Each path below is one point turned by a fixed rotation once a step. After each direction that follows a path, write how fast that rotation turns it, in degrees a step (0 if it stays still).
Each turn is a multiple of 5 degrees from 10 to 175, or 0.
Each row of a path follows its step; steps can be skipped.
path 1
step 0: [  3.1   5.4  -9.0  22.7   9.5  21.6 -15.8 -10.3  10.1  14.2  -6.7   1.9
  14.0 -13.3  -8.7  11.2   8.1 -15.3  -5.6   2.4  -9.1 -13.2   8.9  -2.3
 -22.2  24.4 -19.4  -1.4   0.9  16.3  -6.1 -12.9  20.6  -6.7  18.2   8.8
  -0.9  -8.4   2.7   0.0 -20.2   1.5 -11.9  17.0 -23.6  28.5  -9.6 -20.6
 -16.6  -4.5   0.7   8.1   0.6  13.4  19.2  21.9]
step 1: [  4.0  37.4   0.9  13.5 -24.1   6.2  -9.6   9.3   6.7  12.1   8.8  -1.8
   4.0  -4.5  10.0 -17.4  11.1  10.2  23.6  -8.0  -1.7   5.4  26.3  13.1
 -19.0  20.3 -18.2   3.6   1.6  -4.1 -10.9 -10.7   8.7  -6.7   8.1   8.6
   0.4 -11.0 -18.7  13.4  -2.3   5.1 -15.4 -15.2 -12.0  11.1  -7.3  -3.4
  -2.8 -16.8 -10.2 -14.3  -6.2  19.1  32.9  11.9]
step 2: [ -4.2   0.5  -4.4   5.5   5.1  18.5  -5.1   2.7 -10.2  29.1   6.0  -7.8
  26.1  -1.7  -7.6 -18.3  26.4  18.6   1.4  12.0   1.9   0.8   9.8  22.2
  -4.2   1.1   2.8  22.2   9.6  28.2 -27.1 -21.1   6.9  -4.9  -1.0  14.7
 -11.1   3.1  -4.8   8.7 -17.9   6.8 -17.4 -21.3  -4.9  -5.6  -7.6 -11.2
  16.6  -6.9  -8.2  -8.3  15.3  22.1   2.7  -4.3]
step 3: [ -0.1  -8.6   8.7  24.3  12.0   1.1 -12.6  12.8   8.1  15.8   3.9 -13.5
  12.8  -5.6 -29.3   5.8   6.3  -8.7  22.5   1.0  -3.0 -19.6 -10.3  10.0
  10.8   7.7  -6.7   3.3   5.6   9.9 -21.7 -34.0   6.8   3.1   0.9  -5.3
 -14.7   7.3   1.5   7.2  -1.0   1.3 -14.3  -6.1   3.3  12.4 -19.0  -4.3
  -5.0   3.4  -2.6 -13.6   7.5  19.8  11.9  47.0]
step 4: [ -0.7  21.7  33.2   0.5  -1.4   4.4  11.0  12.3  29.0  10.6  20.4  -1.8
   9.6  -7.6  -6.2  -9.5   2.6  17.0  32.6 -21.7   0.4   0.8  -3.7  11.5
  -7.3   5.6 -12.0  -3.0  32.1  -6.4 -11.8 -20.4  -1.9  -8.4   0.1   9.3
  -9.8  20.7 -17.9  -0.3  16.8 -13.6  -6.4 -14.3   1.2 -18.5 -13.7  -1.9
   5.0   3.7 -12.3  -2.5  -2.4  11.1   2.1  19.6]
step 5: [  1.4  -8.2   9.3   2.8  15.6  10.0   0.8  -5.6  29.2  30.2  -4.1  -2.0
  14.6  -5.7 -20.6   6.4  17.5   8.9  -0.4  -6.2  -2.8  -5.6  -1.1  20.3
 -16.3  -5.5 -13.9  19.2  44.6  14.6 -18.6  -7.7   7.8 -16.8   6.6   7.6
   1.5  10.4   0.7 -17.0 -15.7  -4.4  -1.6  -3.5  -2.9 -14.0   3.6 -17.5
  -3.2  13.4   3.5  22.3  13.6  -6.0 -11.0   0.6]
step 6: [-13.8   3.8  14.2  21.1  -7.4  -5.0 -10.1  -6.9  34.0  23.7  -4.0   4.8
 -17.0 -12.9 -25.6  -6.9   9.3 -17.7  16.6 -26.8  -3.6 -14.7  -6.6   3.7
 -10.2   2.2 -20.9  12.7  20.1  -0.9   2.0  -0.5  11.5  -6.3   8.7  -7.9
  10.7  -2.6  -0.5 -15.0  -8.9   5.5  -7.0   1.7 -14.5  33.2   0.2 -10.5
 -17.5  11.5  12.1  -0.2  -2.0   9.5  12.3  22.9]
step 7: [-17.6  30.5   5.0  -1.5  -6.9  22.3   3.0 -14.9  20.4  13.7   8.0  15.1
   0.2 -11.2   2.3 -32.2  11.0  12.4  10.9 -32.3   6.3  -0.7  13.9   6.3
 -19.0  15.8  -9.4   8.9   6.5   8.6   1.0   0.3   7.3  -3.6  16.0  21.2
  -6.6  -0.3 -12.6  -6.4   9.9   2.7 -16.6  -7.9 -32.8  10.9   2.9  -3.3
  -2.1   8.4  -7.2   4.1  -0.5  19.8 -16.2  -2.8]
step 8: [  6.7   2.9 -29.8   1.5  -2.8   6.1 -15.7  -9.9   6.3  26.9  -2.9   3.2
  19.1   2.0 -29.2  -2.4  17.3   5.5  -5.7  -1.6  -6.2 -10.3  25.9   7.0
  -9.6  29.4 -10.9  22.5  -1.3  20.4 -28.6  -3.0   2.0   3.9  13.3  11.5
 -12.1 -17.0  -1.2  -0.4  -7.1   6.8 -21.6  -4.2 -16.1   4.0  13.8 -13.8
 -11.6   6.6   4.3  13.4  12.9  11.3 -14.0   9.5]
step 9: [ -2.3   9.0   0.7   2.9 -18.5  -7.9  -8.4  -2.2   4.9  17.3  20.7  13.7
   7.4 -10.2 -31.6 -12.6  10.4  -1.5  21.9  -3.7  -8.2   1.5   1.4 -12.6
   4.3  31.5 -19.2  22.0  -3.2   3.5  -5.3  -8.7  -2.3  18.5  -2.5  -3.2
 -12.6 -13.5 -13.2  10.0  -4.0  -7.4 -15.6 -18.0  -2.9  17.4 -14.7 -12.7
   3.3 -11.7  13.6 -19.0  -0.2  15.5  25.4  26.2]
step 10: [ 12.3  11.2  13.8  -3.3  10.1  29.9   2.6  -9.8   2.0  17.5  24.9   1.0
  29.4 -24.7   3.6  -9.5   9.0  17.8  16.3   6.9  14.8   4.0  -3.5   4.1
  -7.2  11.9  -7.7   9.1   7.2  19.0  -2.0 -13.7   6.8  13.4  11.6  20.4
 -29.2   7.8 -20.5   4.9   2.9 -14.7  -1.2 -21.7 -14.0  -9.7 -28.4 -11.7
   5.6  -4.9   7.0  -1.9   5.2   7.6   2.2   7.0]
Directions:
[ -1.2   2.9   5.7  -6.0   1.8  -3.4   1.4   0.9   4.7   0.9   1.5  -2.6
   2.3  -5.5  -6.3   7.0   3.9  -0.9  -1.7   2.9   3.0   0.2  -0.6   0.0
   3.5  -1.4   1.3  -3.1  -1.2   4.2  -1.6   1.3  -4.8   2.1  -0.6  -2.2
 -10.4   2.4  -1.4   3.4   1.9  -3.8   1.5  -2.8   6.8  -1.8  -4.6   2.3
   3.1   3.6  -1.4  -2.0   0.9  -6.9   2.2   1.2] | 55
[ 1.7 -1.3  1.4  3.7 -0.6  2.0 -6.3  4.4 -4.6 -1.7  0.9 -3.4 -5.0  3.8
  2.3 -2.0  2.4 -2.4 -0.1 -3.3  5.7  0.7  2.5 -4.8  2.7  0.8 -1.8 -2.8
 -0.3  6.0 -0.8  3.2  2.5  0.8 -1.8  7.3  0.4  1.7  4.9  5.4 -3.8 -2.4
 -0.3  0.6 -1.1 -8.0 -5.2 -3.4  3.0 -1.2 -1.9  4.0  0.5 -1.6  9.0  2.5] | 35
[ 3.1  2.0 -2.4  8.0 -3.7 -0.1 -1.0 -3.9 -3.8 -1.5  5.0  1.1  7.2  0.5
  3.5  6.7  0.1 -0.1  0.2  1.4  4.7 -1.6  0.1 -2.6 -7.4 -2.6  2.1 -3.1
 -1.6 -0.2 -0.4 -0.3 -4.0  0.9  3.4 -5.3 -2.4 -3.1 -2.6  2.2 -3.4  0.8
 -1.7  2.5  0.1  0.2 -4.8 -7.8  2.6 -7.3 -1.4 -6.6 -0.4 -0.2 -0.4 -3.5] | 35
[ 1.3 -8.3  3.0 -0.9  0.8 -1.2  1.5  3.7 -0.5 -5.3  5.9  1.5  2.0  2.4
 -2.8  4.8 -5.4  3.0  5.5  0.8  0.7  0.4 -3.4 -3.9  3.1  6.0 -2.2  2.5
 -2.9 -4.1 -1.2 -1.9  1.6  3.3 -0.3 -2.3 -2.4  1.7 -3.8 -1.2 -1.2  1.9
  3.3 -5.5 -0.3 -5.9 -0.3 -3.1  4.1 -1.6  1.8  5.9  6.6  5.9 -4.5  2.5] | 60
[ 0.3 -0.4 -5.1  2.1 -3.0 -0.3 -3.6 -6.3  0.4 -1.0 -7.9 -2.3  3.6 -0.3
 -4.4 -1.8 -8.7 -0.7  3.7  6.8  6.2 -0.1  5.5  2.0  2.5  0.1 -4.0  1.5
  0.1  1.0  1.3  1.0 -1.0 -4.1  6.9 -1.7 -0.2  6.0  3.3 -0.6 -1.6 -4.0
  2.4  4.9  1.9  0.1 -4.7  3.6  0.1  2.4  0.9  1.9  5.6  2.6 -1.0  0.6] | 135
[-0.6  5.9  6.5 -6.7 -0.9 -1.9  0.2 -6.3 -5.3  3.0  0.3  0.4 -4.8 -5.2
  0.2 -1.1 -1.5 -0.1  0.2  1.6  2.0 -2.3  1.1  4.3  6.4 -2.5 -1.2 -4.8
  0.9 -6.4  1.7 -1.1  0.3 -6.0 -2.3 -1.0 -0.6 -1.8 -0.2  5.6 -0.9 -3.0
 -4.7 -2.4 -5.5 -5.2 -0.7 -4.2 -1.3 -6.0  1.6  2.5  0.5  4.7 -3.2 -2.8] | 130
[-0.3  0.4 -2.0  2.4  7.4  0.9 -6.3 -2.3  1.2  4.5 -1.0  0.0  1.0  6.4
 -3.0  6.6  1.9 -0.6  6.1  7.2  1.6  5.8 -0.9 -0.1  0.1 -3.2 -0.4 -4.9
 -0.6 -1.0 -0.6  5.9 -0.6 -0.1 -4.4  1.9 -4.2  2.1  0.5 -1.1 -1.8  4.7
  0.3 -1.8 -6.4  1.2  4.9  3.0 -5.3 -4.8  0.2  2.0 -4.3 -1.1 -2.3  4.9] | 135
